Here are some points:
[-35 -62 -38 -60 117  22 -50  62 -25 -24  48   1 -35 -72  65  50 -10  -5
  10  46  35 -65  -1  40 127  44 -22  25 -44 -40]
[  6   7  33  -6  12  -6  27 -37 -10 -35  -2  11  -6 -56  18 -22 -60 -29
 -86  43 -18  47 -15  24 -20  -6   8 -55 -26  58]
[ 14  21  46   3  23  23  41 -29 -25 -19 -28  10  -4 -76  10  29 -58 -16
 -87  27 -16  66  -7  22   8 -13  18 -64 -24  60]
[ -82  -40    8   21  -14  -44  -16  -13   20   -1   -3   25    7   60
   30    9  -27   46   68  -21  -42  -23   45   36 -127   58   -1   -5
  -27  -28]
[  31    3    1  -13   14 -101   54  -56  -41   19   42   17   25  -71
  -16  -51  -36    1  -69    7  -49   17   84    6  -62    8   -4  -58
   17   77]
[ -11   61  -58    5    1   52   24  -16  -42    8   19    7  -30  -17
  -50   21  -27 -115   75  -40   57  -75  -78  -14   10  -33  -14  -52
  -25 -117]
[ 18  43 -83 -42 -89 -18   4  58 -35  42 -74   9 -26  97  18 -25  60 -69
  21 -10  -1  37  -9  97 -20  26 -43 -39  16  -8]
[   8   54    9   89  -27 -121  -28   22   31  -40  -49  -11    4   52
  -11  -32   69   52  -46  -67   18  -16    7  -11    7  -13  -20   -1
  -46  -84]
[-68  20 -93 -75 -51  36  24 -22 -31  22 -17  -7  23   8  23 -24  78 -23
  82  81 -10 -19  58  64 -40  22  16  54   6  14]
[  32 -106  -46   -9   27  -21    0  -29   69    6   52   33  -97   24
   -3   15  -91   80  -53  -49  -20   71   21  -32   96   -5   60   39
   61   46]
[-31  78 -30 -13   4  -5  -7  14   2  40 -12  -8  41  58  65 -29  56 -34
   0  18   2 -59  44  69  14  27  13 -36 -44 -64]
[ 12   9  52  52   3 -41  65  -3  12   6  17 -29  72   6   3  33  20 127
 -10 -42  87  -3  -3 -43  49  43  -9  12 -62 -11]
[  3 -31   0 -20 -33   1  37  17  -2 -19  19 -18  13  32 -41 -26  46   1
  55 -50   4  23  44 -69 -16  14 -23  40   7  57]
[-48  21  60 -24  23  61  58  38 -17 -46  27 -17 -12 -29  56 -26   8 -21
 104  27  28 -16  44   6 -67  27  13  -1  17  27]
[  -2   17   18   26  -17 -102    2  -48    7  -75  -55   50   50   -9
   42    6   35   60  -64    7   18   13  -42   -3  -16  -38  -42  101
   22  -19]
[  48   28  -19  -36  -53  -19  -35   72   38    5    0   18   14   82
   10  -10  111 -124   32    8   -1  -18   41    9  -43   -8   66   10
   -9  -43]
[ 34 -15   8   9  -2   3  -4 -58  -3 -26 -22  35  11 -96  40  12 -27  13
 -78  34  -7  51 -26  59 -59 -30   2 -30  24  67]
[  -1   35   29   49   12   -4  -57  -86    2  -21  -34  -43   50  -60
   54   46  -58   31 -125  -19    5   18  -51   41   10   49  -20  -46
    4   42]
[-121   -9    0  -25  -24  -10  -20   32   39   -3  -13  -24   -6  -15
    3  -42   16  -35   55   -6   18    2   30   39   19   79  -82   -8
   15   15]
[-68   2 -67   8   4  -2  22 -22  10  18 -18   9  -7 -38  21   6 -21  -8
  25 -68 -14  25 -79  51  28  59 -20   4  22  58]
[-40  27  10 -65 -10  24  44  45   7 -23  21   8  55 -52  54 -12  75 -62
  71  15   5 -32  11  22  41  59  17  45  79 -22]
[-11  33   7  50  -2 -62 -49  11 -25 -12 -30 -35  18  66   6 -24  59   8
 -42 -82  -5 -70  -7  -2 -40   0 -48 -26 -13  14]
[-46 -82 -22 -17  15  69 -20 -34 -16  17  25  22 -29  10  21  22 -20  32
  -2 -30  12  21 -98 -30 127  17 -64  37 108  53]
[-48 -72 -43   3  15  64  37  28  32 -35   8  16 -62 -40  -1  37 -17 -23
  51 -17  25  42 -19 -35  98 -19 -10  10  50  -7]
[ 13 -76 -53 -34  49 -10  20  40  82   4  51   9 -30 -76  -4   2 -57  31
 -26  -9 -75  96  51  22  87  21  27  56 -21 -23]
[ -2 124  65  29 -55   9   3  73  84 -42 -47 -55  31  95   8 -29  89   9
  46 -42   2 -13  -2 -48 -39  27 102  53  -3 -61]
Then 18 other points, each followed by its number:
[ 15   7  40 -15  10   0  57  -2 -26  -4 -13 -15  36 -35  24  51 -62   0
 -41   1 -16  44   8 -18  44 -87  11   6 -26  95] 0
[-11 -47   2  16 -13  23 -32  38  46  -5  16  37 -31  33 -19 -46 -24  18
   8  15 -35  42  29 -59  51 -16  13   9  14  10] 1
[-84   9  19   8  -3 -14 -66   1   4  13 -40 -43  23  43  73  20  15  43
  30 -22 -16 -26  37  72 -73  86 -25  -5  -8  21] 2
[ -14   30   13   39  -43  -14  -31   -4   31    7    7  -18   12  102
   -8  -19   41    5   37  -42   12  -90    8    3 -107   41   60    9
  -15  -71] 3
[ 42 -26 -60 -24 -25  97  64 -42  -7  54  33 -14  73 -24  10  39   1   8
  50  49 -15 -57 -81  -7  60 -29 -14   3 -11   9] 4
[  39   24    3    0   13  -63   -8   16    1  -31  -29  -33   20  -54
  -59  -39   -5  -31  -51    6    5   17   43   41 -113   -9  -22  -66
    5   47] 5
[  -6  -11  -18   69  -55  -16  -44   20   54    9  -50   32   19  127
  -30   -6   44  -37   27  -71    0  -55   21    6 -116    8   -9  -11
  -48  -79] 6
[ 74  44  56   0   4   1 -38  34  26 -34   7 -59  41  74 -52 -42  25 -93
   9 -76  63 -20  14 -62 -46  -5 -33  16 -33  14] 7
[ 42 -47  14  18  46 -83 -28  -3 -10 -20 -21  71 -45 -22 -13 -42 -24  51
 -41   7 -36  89  18   0  13 -46  81 -25 -13  -8] 8
[-53  38 -23 -42 -29  91  30  43  20 -24   1   3 -10   6  49 -31 -15   6
 106   9 -12  31 -67  19  96  28  97   1 -11 -78] 9
[ -9 -28  69 -35  43  -6 -86 -34 -25   2  27 -30  -1 -22 -17  21 -29 -47
 -40 -63  15 -39 -47 -35  60  -5 -79  27  68  49] 10
[ 25  44 -15 -21 -13 -38  20  39   9 -44 -17  23 -20 -33  24  -5  21 -80
  72  33 -50   1  66  61 -60  52  18 -76  69 -25] 11
[-15 -30  32  41  45 -14  18   4  49 -16   0  31  -6   0  -6  13 -50 103
 -59  19  32  28  70 -66  77 -39  20  20   2 -18] 12
[ 37 -32  26   0  33 -41  11   1  -9  -4   5  43   4 -33  22  39 -57  95
 -20  -2  27  21  24 -48  61 -53  59  23 -27  35] 13
[ 16 -43 -60 -12 -52   6  28  14 -77  23  47  40  30  33  21  30  74  15
  89  92 -49 -37  38 -19 -26  -3   2  41  30  24] 14
[ -55   47  -12   78  -31   28  -69   31  -82   86   -1  -15   23   44
  -33    2   10   13   63   30   -3  -32   11   -2  -57  -11   29   -8
  -53 -105] 15
[ 33 -49  -3  -4  16 -49  26 -78  -8  32  56  10  42 -26   6  -5 -61  22
 -84  19 -47  63  44  11 -29   6  29 -44  -2 101] 16
[-10  -6  40 -30  23 -23  37  74 -61 -10   6  39 -12 -31 -12  35 -23 -19
  17 -20 -22 -37 -39  20  18  -1 -75 -43  50  -3] 17
Which three of these numbered points are nearest to each point below, looking only along the 4 directions in which the first points spread most? Their numbers follow each, nearest first.
[ 17  25  50  21  53 -10  36 -32  14 -35 -25  39 -18 -74   2  27 -61  36
 -88  56  19  40  -4   5  20 -15  48 -41 -55 -17] > 0 8 13
[ 61  23  72 -21  43 -20 -22 -52 -36  13   5 -30 -50  19 -58 -13 -33  14
 -38 -14  19   8   9 -20  -1 -28 -41   0  -3  82] > 0 8 13
[ 18 -17 -37  12  26 -10 -68  -1 -43  39  35  62 -64  63  38 -24  27 -12
  -1  16  16   1 -51 -48  46  10  23  36 -25 -79] > 9 17 4
[ 81  -9  16   6  14   5 -10  17 -27   2 -55 -30 -11  19 -73  54  39  -3
 -50  52  43  55  31  -8 -51 -40 -30 -45 -30  79] > 5 0 2
[ -47    7  -19   29   28   25  -28  -18   31   55   19  -11   15   29
   42  -40  -46  -51 -123  -45  -37  -33  -14  -13  101   -4  -92   22
   56   33] > 10 17 4
[ -28  -63  -31   93  -24    2  -20   34  -78   45  -25   32   28    6
   -1   85  -20   59   56   64  -45   32   26   16 -114  -23    5  -71
  -31  -54] > 2 5 17
[ -51   -8  -15  -35   67   82   15  -31    6   -4   21  -35  -15 -105
   -9   22  -20 -105   54   14   30  -89  -62  -24   26  -37  -53   31
   29  -92] > 4 17 9
[-51  18 -62 -66 -13  15  12  -6  25 -54 -23   6 -48   4   7 -62 -55 -41
  47  27  15  28 -18  86  67  61  58 -21 -15 -28] > 4 17 9
[  4 -35  30   1  -2   3  15  17  15  -4  27  -9 -17 -14  -8  39 -35  31
 -42  -8 -73  53 -21 -23  48 -46  36  24  39  24] > 13 12 8
